Rows are one point carried round by a steady rotation, each followed by how many ticks it has turned.
The counts run from 0 to 1036.
[-15  -8 -41  -8  -2 -17   0  -9   9  -3 -22  36  21  18  -2   8  41  -4
  15  16  19  19  11 -34  -3  16 -12   1  -4 -10 -22  25   1   6  -1] => 540
[  8  -5 -17  27   7 -20  -1 -23  22  -5 -20   5 -27   3 -26 -11 -43  13
   3  13  37 -20  15 -37   6 -13   6 -15   9  -8  12  27   5  -8  -9] => 476
[ -7  13 -40 -18  -6   8  -7  21  12  14  -8  24  17  15 -18 -25   5  -5
  -8  23 -15   5 -13 -34  -1   1 -15   6 -10 -13   6  53  19   9 -14] => 762
[-20  21  -4  -8  23   2   6  -8  10  38  -3  18 -28  33 -38  29  -2  -1
   7 -10  28   0  -5 -29  -5   9   1  15 -14 -26  -8  23  13 -14  -2] => 590
[-17 -12 -40   0  -9  17  19   3  -9  18  37  24  12  -2 -20 -24  -3   4
  -3  10   8   3   3 -33  19 -25 -23  15   5  -8  20  31   1  12  -8] => 249
[-15  -2 -49  -8 -12 -12  -4   3   7  27 -11  38   5  23 -14 -24  -5  -8
   4  13   0   6  -2 -34   7   6  -7   8 -14 -13  19  19  41  -6 -10] => 408
[  9 -17 -15  19   3   3  23  13  39 -22 -10  29  -1   3 -20 -27   8   4
   1   1  19   5   7 -37  10  -4  -5 -17   7  -8 -24  38 -17  17   3] => 201
[-12  -7 -35  -1 -12   3  16  10   6  -5  24  37  19  10  -7   1  38   7
  12  13  20   3  -6 -50   9  -1 -30   0   1 -22  -6  13 -10  13  -2] => 110
[-15 -24 -52   4   0 -12  10  -5   6   8 -28  44  23  16  -7 -31  18 -13
   8   3   7  20  17 -19  11   8  -2   7  -5  -5  -9  25  21  -1  -1] => 140
[-16  20 -19  -3   7  12  14 -10  -2   7  36   1 -23  -8 -29  15 -20  25
   2  24  24   6   1 -29   3 -17 -20   8   8   0  14  46 -25   4 -19] => 342
[ -4  -9 -22   4 -12   2  21  17  23   0   1  41  10  20 -20   5  37   1
   5   4  29   5  -3 -55   1  12 -25  -3   3 -19 -15  10   0  17   7] => 109
[  4  30 -10  -7   0 -10 -12   0  30   4 -28   8 -15  17 -35  28  -1  13
  -6  23  12   6  -5 -41 -13  19  -8  -3   1 -12  -5  43   9  10 -11] => 938
[-22  -5 -36   0  14  -4   2 -10   2  42 -22  22 -13  27 -24   3  -3 -26
   2 -14  20  -4  12 -20 -11   4   8  20 -19 -25   0  21  29 -20   1] => 406
[-16  13 -32 -12  15  24  -2  -8 -13   7  12  -1   3   3 -25 -12 -20   1
  -9  11  -6   3   2 -20  15 -30  -3  11   2  -5   7  68 -11   7 -22] => 173
[-15  10 -26  -8  14  27  19  -4   8  12  21  -4 -26 -10 -25   0 -14  -3
  -5  10  16  11  16 -16  -9 -25  -9   8  -6  -4 -13  57 -26  -4  -7] => 258
[-24   2 -19  -2  27  13   7  -6  -7  -1  -1  33  31  31 -19   1  33  -6
  11 -15   9   5  -4 -26  24  -2   3   3   2 -24 -26  39 -13  12  -3] => 949
[-22 -29 -33  13  11   2  22 -14 -12   0  12  22  17  13  -5  -9  20 -14
  14 -11  38 -16  18 -33   4 -23  -9  -1  -3 -28 -17  10 -15  -8   5] => 381
[-29   7 -31 -18  20  14   8  -2 -12  11   6  24  18  23 -12  10  40 -13
   7  -7   7  12  -3 -27   5  -7  -6  14 -13 -27 -28  39  -9   1   2] => 273
[ -2  -9 -31   7  -2 -24   2 -26  19 -13 -35  18  -6  -5 -16  10   1   9
   7  21  30  28  32 -27  -8   8  -3  -5   7   3 -17  43  -8   4  -8] => 801
[-14   3 -25  -9  22  23  10   0   2  -8   1   4  14   1 -20  -7  17 -11
  -5  -2   4  10  10 -20   1 -23   2   2  -1 -13 -30  67 -30   9  -6] => 442
[-25 -10 -31  -3   1  20  20   6  -5  35  29  14 -11  14 -22  -9  -2 -23
  -1  -8  29 -22   3 -37  -8 -20 -18  13 -14 -34   7  17   6  -8   1] => 920
[-11  -5 -28   0  25  -3   5 -28   7 -14 -19  12   4  -1 -10   0   6  -1
  10  11  17  17  27  -9   5 -15   8  -2   3   2 -32  63 -31  -3  -7] => 42
[ -5 -12 -41  -8 -25   3   6  19  14  28   1  11  -4   3 -21  -5   1 -17
 -13  17  20  -9   3 -53 -20  -2 -22  11  -8 -22  12  23  28   8   2] => 838
[  0 -10 -29   8   7 -23  15 -16  39  -9 -22  38 -28  15  -5 -22 -19  10
  23  19  27   6   7 -20  -3   7   1 -17 -11  -2 -11  20   1 -21  -5] => 638
[-21  28 -27 -21  10   0  -7 -19  -8   9  12   6  -7   9 -20  36  10  19
   5  33  14  13  -2 -32  -2  -5 -18  11  -3  -8   4  46 -12   0 -18] => 265
[ -4  29 -12 -12   5  -9 -12  -2  24   1 -14  -3 -26  15 -24  18 -15  10
   5  30  11 -10  -8 -38 -21   8  -7  -7 -15 -16   2  46   5  -4 -13] => 937
[  0  -9 -26  17   7  -4  -1 -15   3 -30  -9  10  24  -7 -19 -21  -8  12
  -4  13  12  -2  14 -33  19 -18  -2 -11  18  -1  -5  56 -18  19 -16] => 794
[ -5  -1 -24   2  21   1   3 -10   8 -26   1  -8  -4   0  -5 -17 -23   0
   7  12  22 -35   8 -30  -4 -34   1 -19  -9 -23 -10  52 -25  -9  -4] => 121
[ -8  -8 -36   3 -13  12  15  20  23  21  10  41  -6  13 -24 -46 -14  -2
  -5   5   2  -5 -13 -35  13  -6 -11   2  -8 -13  15  22  25  -1  -4] => 331
[-21   8 -27 -18  13  16   1  -2 -11  11   1   2  16  16 -13  20  30 -22
   4   1  12  -6   4 -33 -18 -12  -5   7 -17 -37 -23  43  -8   0  -1] => 1027
[ -8 -12 -30   3  11 -11   6   9  17  -3 -32  35   8  31  -2 -27  14 -24
  14 -10  15 -16   4 -28  -2   1  11 -10 -20 -31 -22  22  11 -12   7] => 545
